Look-ups in named tables: a row name and a column name give one cell, copied from the table.

kipo
cols = vago, dav
salobe: [0.7, 2.7]
riz: [7.8, 5.2]
bar: [0.6, 4.9]
nafu: [1.5, 4.2]
sav: [7.5, 5.9]
lon: [8.4, 5.3]
sed: [6.7, 6.0]
zenomap: [1.1, 7.3]
fazu: [1.6, 7.7]
bom: [6.2, 5.8]

salobe, vago: 0.7
bar, vago: 0.6
fazu, dav: 7.7
fazu, vago: 1.6
riz, dav: 5.2
riz, vago: 7.8
nafu, vago: 1.5
sav, vago: 7.5
lon, vago: 8.4
bar, dav: 4.9
bom, dav: 5.8

pano:
cols = lameb, dun, movib, marim, munim, fum, bok, sape, kuvezu, vit
giget: [415, 347, 490, 445, 258, 337, 353, 558, 183, 353]
zotile: [528, 241, 559, 502, 264, 331, 384, 669, 106, 384]
niki: [701, 57, 677, 556, 408, 359, 489, 729, 73, 489]
mikesad: [782, 54, 386, 557, 429, 382, 450, 632, 341, 450]
fenipe: [567, 256, 385, 524, 195, 323, 319, 676, 206, 319]

What is the sape of mikesad in pano? 632
What is the marim of mikesad in pano? 557
What is the bok of giget in pano? 353
What is the lameb of mikesad in pano? 782
What is the vit of mikesad in pano? 450
What is the munim of mikesad in pano? 429
What is the bok of mikesad in pano? 450
What is the fum of niki in pano? 359
What is the lameb of zotile in pano? 528
What is the munim of giget in pano? 258
What is the vit of niki in pano? 489
What is the kuvezu of zotile in pano? 106
What is the movib of niki in pano? 677
What is the fum of fenipe in pano? 323
What is the kuvezu of fenipe in pano? 206
What is the munim of fenipe in pano? 195
What is the dun of fenipe in pano? 256
What is the movib of zotile in pano? 559
What is the marim of zotile in pano? 502
What is the sape of fenipe in pano? 676

veniva =
|  | komoror | fov | san | mabufa | vomi | mir | ratus | kod | vatidiv | maf |
|---|---|---|---|---|---|---|---|---|---|---|
| disi | 225 | 225 | 191 | 222 | 195 | 36 | 59 | 224 | 233 | 186 |
| tazamel | 101 | 174 | 168 | 179 | 208 | 201 | 192 | 95 | 168 | 212 |
| maz | 101 | 61 | 62 | 78 | 54 | 163 | 167 | 48 | 87 | 94 |
| tameboz | 239 | 213 | 219 | 219 | 173 | 37 | 49 | 218 | 227 | 171 |
| kud | 125 | 96 | 107 | 96 | 67 | 113 | 128 | 115 | 69 | 80 |
| baza | 180 | 103 | 187 | 161 | 116 | 65 | 58 | 191 | 106 | 131 |

What is the san of kud in veniva? 107
What is the ratus of kud in veniva? 128
What is the vomi of disi in veniva? 195
What is the mir of tameboz in veniva? 37
What is the fov of tameboz in veniva? 213
What is the vomi of kud in veniva? 67
What is the ratus of disi in veniva? 59
What is the mir of maz in veniva? 163
What is the vatidiv of maz in veniva? 87
What is the mir of tazamel in veniva? 201

kisoz =
|  | kegis | tuzotad | bul | gare | benu | falalo |
|---|---|---|---|---|---|---|
| mub | -32738 | -10615 | -13953 | -13303 | -4744 | -32825 |
| gif | 49940 | -45530 | -28765 | -17738 | -63345 | 61729 |
| vubugub | -16495 | -18274 | -16457 | -28123 | -15882 | -19853 |
| kef | -20892 | -10192 | -15755 | -11826 | -12016 | -22123 |
| nulobo | -70361 | 4251 | -8879 | -21414 | 21853 | -83708 |

bul of gif = -28765
falalo of mub = -32825
falalo of gif = 61729
benu of nulobo = 21853
bul of kef = -15755
benu of gif = -63345
tuzotad of kef = -10192
kegis of kef = -20892
falalo of kef = -22123
gare of gif = -17738
tuzotad of nulobo = 4251
gare of vubugub = -28123

Table mopuso
         reko   vip   sar  sozofu  rasufos  tazar  seri
fam       9.9   4.4  -5.5     7.7     -2.6   -5.6  -5.5
fidonin  -0.7  -1.2   9.7     2.6      9.1   -6.5  -6.4
gubuta   -6.0   8.6  -5.8     7.5      9.6    6.7   9.3
fibimu    8.8   8.6  -6.9    -3.4      7.5   -4.3  -5.9

tazar of fibimu = -4.3
sozofu of fibimu = -3.4
tazar of fidonin = -6.5
vip of fibimu = 8.6
rasufos of fidonin = 9.1
vip of fidonin = -1.2
sar of fam = -5.5

Table girob
         veb  gok  niz  gotak  bur
tunomak  5.8  5.4  4.9    6.3  5.0
tedosuf  6.0  3.6  3.1    6.4  1.8
zoki     3.6  3.3  7.5    1.5  3.7
momuzip  5.5  7.2  6.2    5.5  8.3
zenofe   6.2  5.0  4.3    6.2  4.6
fopeged  6.2  3.6  3.2    6.3  1.6
duf      6.0  5.9  5.3    6.2  5.5
fevuf    4.4  2.7  5.6    2.9  1.7
nilu     5.9  5.1  4.5    6.3  4.6
vapu     5.9  4.3  5.0    5.3  3.7

nilu, gotak -> 6.3
zoki, niz -> 7.5
duf, bur -> 5.5
fopeged, niz -> 3.2
duf, niz -> 5.3
fevuf, gok -> 2.7
fopeged, gok -> 3.6
tunomak, veb -> 5.8
momuzip, veb -> 5.5
vapu, gok -> 4.3
tunomak, niz -> 4.9
duf, gotak -> 6.2
zenofe, niz -> 4.3
fopeged, veb -> 6.2
Row with the largest niz: zoki

gudaseb:
,buvuna,vibutu,dapude,med
bera,-13.104,-0.605,-2.368,2.566
beme,-4.185,-9.616,-7.632,4.438
fetef,84.102,-79.010,-65.818,-23.710
zazalad,83.064,-68.145,-57.934,47.760
fegodub,6.805,-21.435,-17.772,-16.956
gil,-25.706,4.877,3.436,-12.672

What is the dapude of fetef in gudaseb?
-65.818
What is the dapude of gil in gudaseb?
3.436
What is the med of gil in gudaseb?
-12.672
What is the med of bera in gudaseb?
2.566
What is the buvuna of beme in gudaseb?
-4.185
What is the buvuna of fegodub in gudaseb?
6.805
What is the dapude of bera in gudaseb?
-2.368
What is the dapude of fegodub in gudaseb?
-17.772
What is the buvuna of zazalad in gudaseb?
83.064
What is the vibutu of fetef in gudaseb?
-79.010
What is the vibutu of zazalad in gudaseb?
-68.145

vud.tsv
	gugomo	val	vagonu	zivalem	segi	seg
mevu	-1.39	-0.53	5.19	7.60	0.08	6.64
laki	-3.29	4.04	-6.76	1.35	0.68	3.05
girova	-4.65	-2.47	1.00	-1.79	2.58	6.00
befozok	-5.06	7.10	1.46	-0.67	2.80	1.73
tabanu	-5.05	-0.80	-4.76	1.43	-2.48	2.48
pap	3.25	0.95	-2.53	-2.90	-0.11	8.08
tidufi	-4.85	-2.66	-2.36	0.34	-0.55	4.79
bizo	-0.99	7.80	-2.15	4.03	2.50	3.82
nodak	-4.56	6.53	-4.08	1.97	0.72	1.97
dubi	-2.49	-1.50	-3.67	-2.78	0.88	7.42
garupo	-1.03	0.50	4.18	1.60	-7.48	4.06
ruzakun	-4.72	-2.27	2.22	-1.37	3.21	5.56

What is the segi of laki in vud? 0.68
What is the val of bizo in vud? 7.80
What is the segi of garupo in vud? -7.48
What is the val of garupo in vud? 0.50
What is the segi of mevu in vud? 0.08
What is the seg of laki in vud? 3.05
What is the vagonu of ruzakun in vud? 2.22
What is the val of ruzakun in vud? -2.27
What is the segi of girova in vud? 2.58
What is the val of girova in vud? -2.47
What is the val of laki in vud? 4.04
What is the val of dubi in vud? -1.50
What is the zivalem of bizo in vud? 4.03
What is the zivalem of ruzakun in vud? -1.37
What is the gugomo of girova in vud? -4.65

